One vector is turned by the same rotation once a tick. Each row is the vector after some number of ticks, and that number follows the row.
The counts run from 0 to 323.
[-4,-10,7,-5,10,14,19,-5,-7,-6,-14,-15,4,4,-8,-13,4,2,-3,-9,11,11,14,0,10,-1,11,6,-9,4,-6,8,0,14,1,6,-2,-7,11,16,-14,9,-6,3,-4,8,-16,6,-9]  142
[-7,5,1,-6,-14,0,-9,-7,3,-10,-7,-12,14,4,-1,4,-6,15,-1,7,3,2,3,-5,9,-9,-2,-4,22,3,-14,9,8,-8,-11,-3,-2,6,-8,14,1,-4,5,15,9,-10,-21,10,-13]  242
[2,-1,2,-6,-1,8,-12,6,-17,-6,-5,1,-2,9,7,18,0,7,7,-11,-3,-10,-1,7,-1,7,5,6,0,29,10,1,-13,12,-12,2,-8,-8,15,-2,-13,19,-2,-1,-15,-6,2,8,-15]  44
[16,8,-8,3,-24,-13,-3,-3,-2,-5,4,-10,-7,-6,-10,5,-17,-3,-13,1,-3,3,-7,0,-1,-3,1,-8,24,3,-6,-3,-7,1,0,0,-4,2,-5,-1,14,16,16,8,9,-19,11,-1,-3]  203
[4,3,3,9,-7,10,22,-8,2,-9,1,-7,-4,18,-8,-6,-10,-7,-7,-7,8,25,8,1,1,0,-5,8,-4,16,5,6,10,-8,3,11,0,-2,3,3,8,3,-2,15,-2,-8,19,2,-9]  67
[1,13,9,-6,-12,-6,-6,3,-6,-14,-8,10,-2,1,4,7,-9,3,6,-9,4,-7,11,10,-3,-3,6,8,5,8,-15,7,-21,12,15,-6,-4,3,16,4,-17,16,-2,-2,-5,2,3,14,-20]  224
[13,12,-7,-14,-12,-12,-2,-20,-12,-9,-14,9,-8,2,-5,2,3,6,-6,3,11,3,-6,4,1,-9,2,-7,16,9,-7,-4,-9,4,-14,5,-13,-1,2,-5,3,10,3,-9,-2,-19,12,-11,5]  316
[1,-8,0,-3,14,3,-15,9,-12,-4,-3,0,3,3,-5,3,-3,-2,12,-11,-13,-9,-3,-1,6,6,-5,-1,-2,17,6,9,-5,14,-15,4,4,-7,12,6,-16,21,-1,3,-13,12,-1,14,-15]  155
[9,6,9,2,6,2,0,-8,-3,-21,-7,-9,-1,-12,-7,-11,10,1,0,-13,6,3,-6,23,5,-8,1,-2,7,11,2,-1,-5,-2,7,5,-11,6,6,22,-16,16,10,-8,2,0,5,-3,-3]  237
[2,-10,-7,-2,-8,3,-4,-4,-4,7,0,1,16,6,1,8,-5,2,-1,8,1,21,-1,-17,4,3,-2,-5,9,0,-2,4,14,-5,-35,6,3,-4,4,-4,6,5,-5,21,-8,-8,-7,5,-6]  175
[8,9,2,2,4,3,16,-10,-1,-13,2,-3,-5,16,-14,-12,1,-12,-10,-4,7,29,3,0,3,-2,0,2,-1,15,7,0,6,-6,-2,19,-2,-6,5,-6,5,6,-2,12,-11,-10,21,-7,-2]  68
[-4,2,15,-12,-5,3,5,-10,-12,-7,-8,8,8,0,7,10,3,8,-4,-2,3,-6,-15,10,20,11,4,-5,13,5,-3,-8,6,-10,-15,15,-1,-8,9,11,-17,17,-5,6,-10,-8,4,-2,1]  250
[16,9,1,6,-6,-10,-10,2,4,-9,12,15,3,4,-2,6,-11,-14,4,-2,-12,4,-13,-6,-6,4,1,-2,9,9,5,-4,1,-7,-7,8,11,-3,2,-12,-3,18,4,20,-13,-6,21,0,-4]  80
[7,-2,-16,-7,-4,4,9,-7,-6,-5,2,3,2,-9,-17,-2,5,-17,-13,9,13,19,2,-12,-8,-3,12,-6,7,-9,-2,-6,-1,1,-21,-4,4,-6,5,-7,-1,8,5,18,5,4,-20,-2,5]  107
[6,1,-1,-4,-23,-20,-8,-4,4,-3,-8,-5,0,6,6,7,10,16,-5,11,10,15,3,0,1,-5,15,3,22,4,2,3,7,3,-18,12,0,-4,4,1,0,8,3,6,-8,-13,-6,-5,12]  26
[5,-1,-10,-1,4,5,-14,-7,3,-10,8,-6,11,-2,-16,-10,9,-8,-9,2,-10,6,-3,-15,5,-9,11,-7,4,14,9,-6,2,2,-13,0,-6,0,-11,8,-1,2,10,26,4,-2,-21,-3,-5]  51
[-6,8,-3,-1,9,6,1,5,-8,-20,5,-11,0,9,-17,-5,-3,-25,-11,1,-9,18,6,-5,-7,-4,-4,1,-2,14,12,-10,-5,-8,-12,1,1,-12,1,-6,2,18,2,14,-4,4,2,8,-13]  257
[20,10,-6,5,1,-2,-1,-1,3,-14,17,9,-6,-1,-7,-2,-7,-24,0,0,3,3,-12,3,-15,11,0,2,2,13,3,2,0,4,-5,6,8,-3,0,-16,1,10,5,17,-6,-7,20,-3,-5]  191
[-3,-4,12,-13,-12,-6,11,-12,-6,1,-15,0,-5,8,8,10,1,14,-7,-3,8,-4,1,-1,14,1,17,6,14,10,-11,9,14,4,-6,12,-1,-7,6,16,-21,8,0,9,-9,-17,-1,0,10]  139
[12,-17,7,5,16,8,-4,-10,-1,6,-5,11,0,-1,7,-14,3,-11,4,-12,7,5,10,-1,-11,-1,-1,0,0,7,-7,14,10,18,-4,-1,-6,13,3,9,-16,-9,4,17,-13,-2,3,0,2]  85
[7,9,-1,-4,4,-5,-15,-13,-4,-16,-9,-2,13,-10,-11,-14,13,3,-5,-2,-5,3,-11,2,16,-9,6,-18,16,3,-1,-7,-4,-2,-9,3,-8,0,1,13,-1,14,9,2,1,6,-9,-11,-3]  239
[14,7,9,-2,14,-5,1,-15,1,-22,3,-4,12,0,-3,-21,10,0,5,-6,5,-4,-13,8,23,2,-6,-6,3,9,-6,4,8,3,-2,14,0,2,0,9,-4,8,-6,1,-8,-15,12,-13,-4]  59
[11,9,-1,-6,9,-5,-8,0,3,-19,4,5,11,-14,-4,-6,18,-10,4,3,6,-12,-5,5,-4,8,17,-4,2,-10,-1,-13,-10,15,-7,-3,5,-7,5,-4,-9,18,0,10,-3,3,-13,-8,-2]  116
[8,10,10,-10,0,-4,10,1,-4,-18,-3,3,-6,-4,8,-2,0,-8,6,-6,21,-7,4,20,-11,4,4,7,6,5,-10,-2,-12,13,8,-5,-2,1,17,-5,-17,8,-8,-5,-3,-9,10,4,-12]  113
[-1,-5,4,-7,-12,3,-7,0,-2,-4,-13,-18,13,-10,1,-6,-8,11,-1,2,5,-15,10,1,8,-2,5,0,12,0,-22,5,-3,16,1,-6,-8,4,-2,15,-1,9,5,4,10,-16,-21,9,-15]  130
[16,-9,4,-2,1,-8,-6,-4,-6,7,2,8,-4,-11,12,10,-3,-3,-4,-1,-1,-19,-11,4,-3,14,8,-2,12,0,-6,-9,-6,11,-8,8,-5,5,2,1,-13,19,11,12,-17,-21,15,-5,4]  194
[9,3,3,7,-1,2,-4,5,6,-11,2,-13,4,-7,-7,-19,-5,1,10,-2,13,0,4,12,1,5,-4,-2,10,3,-19,27,4,15,6,-10,3,2,7,15,-4,3,3,-1,10,6,-11,10,-23]  20
[13,-13,-11,-2,-2,-10,7,-5,1,4,9,7,2,10,-6,-1,-1,-10,-2,7,7,19,-6,-19,5,8,3,-7,8,-5,4,7,14,7,-28,13,15,-8,1,-13,-5,8,-6,17,-10,-7,-6,-1,7]  286
[10,-5,1,7,9,-8,-13,-13,10,-11,6,-8,3,4,-9,-16,10,-15,-4,-2,-1,20,-1,-14,-2,-10,0,-5,5,8,10,1,12,-6,-10,9,0,9,-13,11,-7,-3,9,23,-4,-3,-9,-7,7]  162
[8,6,4,-10,-3,1,15,-15,3,-10,-14,7,6,-5,9,-5,4,9,5,1,19,-10,2,8,5,0,6,-7,5,-5,-27,11,6,10,-3,-3,-6,5,5,12,-8,-4,-10,5,0,-18,-6,-2,-3]  319
[14,2,-13,6,-10,-7,-7,1,-4,-6,1,-10,-2,-5,-21,3,-14,-7,-9,0,-7,8,-5,-1,-9,-3,2,-7,14,2,0,-7,-11,6,-5,4,-4,-3,0,-8,18,24,17,5,6,-8,6,-1,-10]  202
[4,3,15,5,4,-1,-11,-4,5,-18,-3,-1,14,-2,11,-10,16,5,-1,-7,4,9,9,17,5,1,20,7,-3,18,4,-10,-5,13,7,3,-11,3,10,7,-9,3,-4,10,-18,-8,1,-7,-12]  47
[-5,4,-3,-7,-11,-1,-11,-7,5,-12,-9,-12,15,10,-4,-2,-4,11,2,9,9,10,12,-12,-3,-11,-5,4,10,10,-11,14,10,-4,-16,-8,-4,2,-2,7,7,-4,-3,11,5,-7,-19,7,-15]  243
[17,5,11,4,0,-1,16,-9,0,-9,8,8,2,-11,-8,-12,-1,-16,-6,-12,7,15,1,11,6,5,7,-3,0,-4,-7,-9,-12,8,18,6,-2,7,13,-1,-16,9,-3,3,-7,6,13,-2,-16]  293
[12,-1,-6,-4,4,-1,-4,6,-2,-16,2,3,10,-16,-1,4,6,-11,4,7,-1,-16,-11,3,-2,9,18,-6,6,-12,-3,-8,-8,12,-6,-2,9,-6,6,3,-12,18,2,18,2,-2,-18,1,-6]  117
[9,3,1,6,-5,3,21,-8,10,-13,3,-4,11,-13,-6,-5,5,-11,-9,6,16,21,3,8,-3,-1,16,-3,8,-21,-8,-8,1,-6,4,5,6,4,9,5,-9,6,-1,21,6,-3,-9,-1,-1]  105
[8,0,-6,-2,-7,4,-10,7,3,-5,3,8,11,-14,-1,10,-4,-5,-2,9,-5,-19,-9,-1,1,7,17,-7,13,-3,-4,-2,-1,6,-8,-5,8,-8,0,4,-8,13,7,32,4,1,-22,8,-8]  118
[-7,14,-5,-4,2,5,-1,1,-8,-14,-3,1,6,6,-25,-9,0,-9,-9,2,-10,17,7,-9,17,-5,3,-2,2,16,5,-2,-6,1,-3,1,5,-15,11,-1,6,18,2,5,-2,20,-3,6,-21]  145
[12,-9,11,8,3,-5,-2,-10,10,-3,8,-12,-1,7,1,-19,6,-7,-15,-2,8,20,10,-6,-1,-5,2,3,6,8,3,3,17,8,-5,8,-4,6,-7,3,-5,-5,6,15,-10,-22,8,-14,9]  273
[4,-2,1,12,0,-4,-27,9,1,1,2,-1,14,2,1,0,-10,1,-5,1,-15,9,-1,4,6,6,-2,0,11,15,7,-6,-3,6,-12,1,0,-4,4,-7,17,16,9,18,-13,-4,9,-3,-20]  269
[13,10,5,-12,14,-10,2,-4,-5,-8,-2,20,2,-10,0,-11,7,-13,-2,5,6,-15,-7,0,3,7,7,-7,14,-4,-11,-1,0,14,-11,0,12,-7,9,-1,-15,15,-4,10,-13,7,5,-7,7]  4
